One turn or mirror swaps these rows in pairs. Which row does each one swap with?
The rows were stretched afterwards, more along some directions than others.
q_456: [ -2.7  -4.5  -5.9   5.4  -5.8   6.2  -7.8  -1.2   8.3 -10.4 -13.7  -1.2
  24.2 -18.3   3.2  -2.2  -3.7  -1.1  -7.2  -4.0   5.8  10.0   2.8]
q_819: [ -1.9 -14.2   8.8   4.3   4.0  -1.0 -14.7  10.4 -11.0 -10.0 -25.0  -5.7
   5.1  -7.6  -6.1  -3.1  18.4  -6.9 -18.4 -10.4   9.8 -10.6  -1.2]
q_455: [ -2.8   8.4   5.9  -4.4  -1.7   1.4  -3.0   1.5   4.3  -3.2  12.4   8.6
  -0.4   9.4  -0.1   4.6  10.0  -4.0   0.0  -3.0   1.1 -13.8   5.4]
q_979: [ -3.2  -0.3  -3.7   3.5  14.6  -6.3  -2.3  14.7  -7.5  16.0   0.1 -11.5
  -9.7 -11.4 -10.4   2.0   7.3  18.7   0.1   0.9   0.9  -4.6  15.7]
q_990: [  1.7   5.3 -16.6  -8.9  -5.1  11.3   8.7  -8.1   8.4  -3.6  12.1  -0.9
  -0.2 -12.1   0.3  -4.8   2.5   2.1  -4.4  19.0 -15.1   0.4   7.8]
q_263: [  5.4   0.3  -0.2  12.0  -4.9  10.3  -7.1  -4.0   0.0  -7.8 -14.4  -4.5
  13.6 -17.2 -12.6  -3.0  13.9   2.1 -11.9   2.9   8.0   1.2   7.1]
q_509: [ -0.2 -14.7 -11.1   1.7 -11.1   5.8  -3.8  -5.0   5.6   8.7  -6.2 -13.7
  12.4 -10.0  11.1 -17.6 -20.2   1.2  -3.9   8.7 -10.3   8.2   7.9]
q_122: [  2.0 -11.8  -2.9  19.0  11.8 -17.2   6.9  13.3  -1.0  -0.9  -8.9   0.3
  -4.7 -14.6 -12.3  -8.1  11.2  -2.0  -5.2  -6.3  -8.9 -23.3   7.5]
q_2: [ -1.7  -0.3  -1.9   3.4   9.1  -1.5  -4.5  12.2   4.5  -0.1  -8.1   0.5
  15.2  13.9  -7.7  -0.2   8.6  -9.5   1.6 -11.8   5.4  -7.9  15.2]
q_495: [ -0.5  -7.5   1.0  -1.8  -3.8  10.1  -0.3  11.3  -1.4   2.7  10.3 -11.3
   6.3  -7.4 -15.3 -14.1 -11.6  -4.1  -5.8  -5.1   0.1  15.3   9.7]
q_519: [ -1.0  -7.8   2.9   7.9  -4.0  -7.3   2.2   9.8 -17.3  -3.9 -17.5 -17.1
  10.1 -14.7  -6.8  -9.4  -5.2 -12.9 -14.1 -20.7 -10.7 -17.4  10.9]
q_602: [  1.6  -3.2 -21.0   3.0  -0.1  -7.8  11.7   1.4   0.1   3.5   1.8  13.2
 -10.2 -10.2   0.6   5.2   0.5   8.8  -2.6  10.2 -16.5   0.3   3.9]
q_616: [ -4.5  -2.7  -8.9   4.2  14.8 -14.5   0.3   2.8  -4.9  12.8  15.3  -4.7
  -0.9   0.7  11.1  -5.8  -3.9  -0.5   0.8  -6.6  -3.0   6.6   3.3]
q_173: [  2.5  -1.8  -9.0   8.6  -0.9 -11.4   5.7  -1.7  16.1  -6.6  15.2   5.5
   6.4  -9.0  -0.9   6.1 -14.1   5.4   4.2  16.9  -7.7   4.2  -4.1]
q_866: [  2.0  13.9   0.6  12.3  -6.5  -7.3  12.8   4.4  -5.1 -13.8  -6.0   2.1
  -6.3 -15.0 -11.7   7.3  -3.0   1.8  -9.3  10.5   3.1   2.2   9.6]
q_810: [  0.8  -5.3  -4.5   6.4  16.5   2.6  -2.5  11.3  -1.8 -16.6 -17.3   9.6
   9.6  -7.9  -6.1   2.7  18.2  -1.9  -7.4 -10.0  -4.5 -21.7  17.5]
q_317: [  1.8  -8.6  -6.0  -4.2 -11.8  -2.8   3.5  -1.7   8.1  14.8   3.4 -11.9
  20.6  16.5  -4.3 -14.2 -11.6  -9.8  -0.4 -13.0   0.0   6.1  -4.1]
q_566: [  3.8  -6.4 -14.7   5.4   5.0 -13.4  15.4   7.3  -1.7   2.6   2.8  13.4
  -5.1 -13.6   1.3   1.8  -3.9  10.0  -1.1  -0.1  -8.3   7.4   4.7]
q_431: [ -6.0  -3.7   0.7   7.6   6.1  -3.1  -3.7   7.2  -7.9  -6.7  -7.3  -0.6
 -20.6 -17.2  -6.4   6.8  17.2  -0.2 -10.5   9.1  -8.7 -13.8   4.7]
q_134: [ -1.8  -6.0  -4.9  -9.6 -17.9  10.2   5.5  -0.2   3.8  12.3   2.7  -7.6
   4.5  -6.5  15.7  -1.7 -14.4   5.6  -3.1  10.4  -0.7  34.4  -7.1]
q_215: [-14.0  -3.5  16.7  -1.5  -6.0   4.5 -12.9   8.8   7.5  -0.9  10.5   0.3
   1.7   9.3  -8.4   0.1   1.6 -10.8   0.0  -3.2  16.5  13.2  -9.9]
q_659: [ 18.1   3.7  -0.8   7.5  -2.1  17.7  -1.1   0.6 -13.6 -12.8 -18.9  -1.5
  -7.8  -3.2   4.6  17.2  14.6  10.9 -11.2  13.5   3.2  -0.4   6.5]
q_51: [ -8.8   0.9  -4.5   4.6  11.0  11.9 -20.0   2.7 -17.8 -11.1 -13.3   8.2
  -3.1  -3.2  11.4  12.2   5.0  -0.8  -2.8  -2.0  -0.8  -2.3   6.3]
q_589: [ -4.9   5.3  17.1  12.6   1.3   1.2 -21.6   4.1  -2.0  -1.6  -9.3 -16.2
   8.7  -0.7 -14.7  -1.6   6.3  -8.9  -8.8 -13.1  13.3 -21.2  10.7]
q_384: [ -5.0   4.3   0.5  -2.4   5.0   4.2 -10.7  -6.1  10.5  -4.4  13.6  -5.8
   5.2  -8.3   4.0  -5.3  -2.2  -0.7  -1.3   2.7   7.1  16.1  -5.0]
q_27: [  5.4  -5.8 -15.0 -14.7   5.1  25.4  -5.3  -5.2 -14.5  -0.4  -9.0   7.4
  10.0  -7.9  15.6  -6.8  10.6   2.0  -1.1  -9.1   0.1  36.3   0.3]
q_840: [  4.1  -5.1   4.9   6.9   5.1  -2.5  -9.4   4.4  -5.4   6.6  -2.4  -1.4
   7.0  12.5  19.2  -5.9   2.4  -5.3   0.1 -22.7   4.4  -3.2  -2.8]
q_326: [-15.4   0.6 -10.6  -4.3   6.8  -3.2 -15.0  -2.4  -5.6  -5.5  -6.4  15.6
  -3.9 -15.2  -2.4  -0.3  -5.5   4.6   2.0   9.6   2.9   5.0   8.5]
q_468: [-1.5  0.0 12.2  2.9  1.3 -7.7 -8.5  6.1 17.5 -5.6 16.5  9.7 -2.0  3.7
 -8.9 -4.8 11.7  2.2 -1.7 -3.9 14.2  5.1 -9.9]
q_37: [ -8.1 -15.1   5.6  -5.7  -5.4  -0.8  -9.3   0.1   5.7   5.5  13.5  -5.8
   7.8  -4.3  -3.3 -11.9  -5.2   0.2  -0.8  -3.5  -1.9  13.1 -13.4]
q_225: [ -2.6   2.4   2.0  -5.3  14.1 -18.4   1.6  10.7  -8.1  -6.0 -11.0  15.4
  -3.4  -0.7  -5.8   7.8  20.1  -1.7  -1.7 -16.5  -1.5 -26.3   8.3]
q_644: [ -7.7 -10.2  -9.4 -15.6   6.8  14.5  -9.4   3.9  -7.2  -8.0  -7.4   7.4
   9.0   8.2 -11.9   2.9   6.1 -12.9   2.1 -19.6  -2.4  12.8  -7.2]
q_126: [ 13.6   5.2   1.4   8.0   0.4 -16.2   9.4   7.6 -10.1   3.4   1.0   2.8
  -9.8  15.0  -4.9  18.9   1.6   4.6  -7.0  -1.3   2.0 -31.3   7.3]
q_798: [-10.3  -8.4  -7.9   0.3 -13.4   3.9  -9.8  -6.2  11.6  -3.6 -15.9  -1.4
  19.9 -15.5   3.5 -11.3  -2.4  -8.5 -12.9  -0.3   4.0  11.8  -7.6]
q_684: [ -8.8  -4.4  -2.6   2.1  -6.8 -12.6   4.0  -2.0   3.0   5.7  -2.1   1.4
   8.3  13.3  -1.9  -7.2   9.9 -17.5 -15.3  -3.7   6.5  -1.0  -9.7]
q_238: [-9.8  3.7 -3.3  6.2  6.8 -2.3 -8.7 -1.0 -7.2  0.7 -2.2  5.6  1.8  3.3
 19.9  8.1 -8.6  1.2  9.6  2.2  3.7  8.7 -4.6]
q_123: [ 14.6  -5.0  -1.8   2.7  -7.2  10.0  17.7  -0.9  10.2  -4.9  -8.6   5.2
   4.2  -4.2   4.9 -10.6   3.9   4.7 -13.1   6.8   4.8  17.8   1.4]
q_584: [-10.7   6.0  -6.7  10.8  14.4  -7.0  -0.2  16.9 -14.5   0.9  -3.4   4.6
  -2.0  -0.4   1.6   1.0 -12.5  -7.0   2.6  -4.8   8.3   5.9  17.1]
q_982: [ -3.0 -14.2   4.0   3.6 -12.2   7.8  -3.7   0.3   9.2   1.2   0.5  -7.1
   1.3  -3.3   7.8 -15.3  -7.3  -2.6 -13.1   6.9   4.0  23.4 -11.5]
q_398: [  0.2  -1.6  12.3  15.6   7.9 -23.3   3.5  13.9  -0.5  11.5   7.2  -6.2
 -17.7   3.6 -15.6  -7.1   1.0  -2.6  -5.1  -8.6   2.4 -22.2   6.4]
q_507: [ -5.7 -12.7  -7.8  -6.7   4.8 -12.2  -8.1  -4.3 -17.8   7.9  -2.0   5.4
  14.0  -7.9   9.3  -5.0 -12.6  -5.4  -2.4 -19.2  -4.4   7.8  -8.0]
q_195: [ -9.8   2.9  -8.7  -4.4  12.5 -21.5   3.3   9.2   3.0   1.3   9.7  18.4
  -8.4  12.4 -17.6   3.6   0.2  -4.5  11.3  -8.8   0.1 -11.8  -1.6]
q_796: [  3.0  -5.6  14.2   0.0  -7.4  -8.4  -9.5   4.1  -3.2  -2.3 -11.2  -9.4
  11.2   7.8  -8.5   1.3   1.2 -11.3 -15.7 -18.2  12.2 -28.8  -4.3]
q_629: [  7.4  -1.9  -5.9  -5.1  -2.7   8.5   8.0  -3.6   1.4  -8.3   3.1   2.9
  -8.6   7.2  -3.4   4.9  10.6  -8.6  -5.4   1.1 -19.0 -18.9  -6.9]
q_799: [  4.5  -5.8   3.1 -12.0   2.7  -2.5   9.8   8.9   7.2   4.6   6.6  10.2
  -7.5   8.7 -14.5 -11.8   4.1  -3.3   0.1  -8.9   3.1  11.7  -2.3]
q_966: [-10.3   6.9   5.8   7.5   2.1   6.0 -13.9   5.2   9.9   3.2 -14.9 -18.0
   9.0 -14.4  -0.5  -3.6  -0.4   8.6  -4.0   8.3  23.9  12.3   4.6]
q_404: [-19.8   0.7  -5.6  -7.1   4.1  -2.8 -11.1   9.5  -5.4  -0.6  -4.1   9.0
   1.3  -9.8   4.9  11.9  -0.7   1.1   2.6   1.6   4.1  10.8   1.3]
q_535: [ -4.4  -7.6 -11.9   6.3  10.1  -5.3   6.6  12.4  23.2  -7.5   8.5   8.4
   4.6  -9.2  -3.1  -8.9  11.6   1.9   2.0  12.3   1.8  20.7   1.7]
q_450: [ -1.8  -7.4 -15.9   3.6   1.8  -6.3  16.8   8.7   7.8   5.3   3.7   6.3
   1.8  18.7  -2.4   1.6  -4.5  -6.7   2.5   2.6   0.9  24.7  -5.3]
q_702: [ -4.9  -7.2   5.4   0.2   3.3   2.2  -3.7  11.5 -16.2  12.2   5.0  -1.1
  -5.8  17.8   9.8   4.7  -2.8  -9.4   5.5 -14.8  -1.7   1.2  -1.0]
q_596: [ 15.0  11.7   4.1   4.2 -11.9  -4.1   8.3  -1.1   5.5   6.9 -14.3  -9.1
  -1.6   4.5   7.0   3.0   3.3   8.8 -13.6   7.3   4.0 -15.4   5.8]
q_279: [-11.5  -2.0 -14.4  -4.3  -1.7 -11.3   9.0  -3.8   1.4  11.1   2.0  -1.3
   6.2  -6.1  11.7 -18.7  -3.3  -9.9  -9.0   4.2  -2.2   6.5   2.5]
q_387: [ -4.3   2.3  12.1  -3.4   1.4 -20.2  -8.1  10.1   6.6  -0.5 -11.7  -1.1
  -1.7  -5.1 -18.4  -3.2  16.3   0.5 -16.2  -9.5   6.9 -34.2   3.5]
q_304: [ -2.8  -2.0   4.3   6.3 -14.5  18.6 -13.1  -8.1  -8.0  -2.5 -22.0 -18.3
   7.8 -14.5   9.0  -1.2   9.7  -6.0 -20.4   8.2   7.1  11.7   1.2]
q_339: [ 15.7   0.5   7.3  -2.4 -20.7   3.8  15.2  -3.8  20.8   0.2  -4.1 -10.5
  13.2   1.5   3.0  -7.1   4.2   2.6 -11.1   6.2   4.2   7.5  -2.2]
q_526: [ -2.6  -5.8  10.2  -2.3 -10.3 -10.2   9.6   3.3  11.7  11.9  10.7  -2.1
   2.0  13.7  12.3 -18.2  -4.0 -13.1  -5.4 -10.4   3.0  -2.0  -7.5]

q_819 swaps with q_659
q_799 swaps with q_2
q_589 swaps with q_398
q_566 swaps with q_456
q_387 swaps with q_596
q_798 swaps with q_602
q_702 swaps with q_215
q_526 swaps with q_455
q_629 swaps with q_684
q_840 swaps with q_468
q_519 swaps with q_866
q_796 swaps with q_126

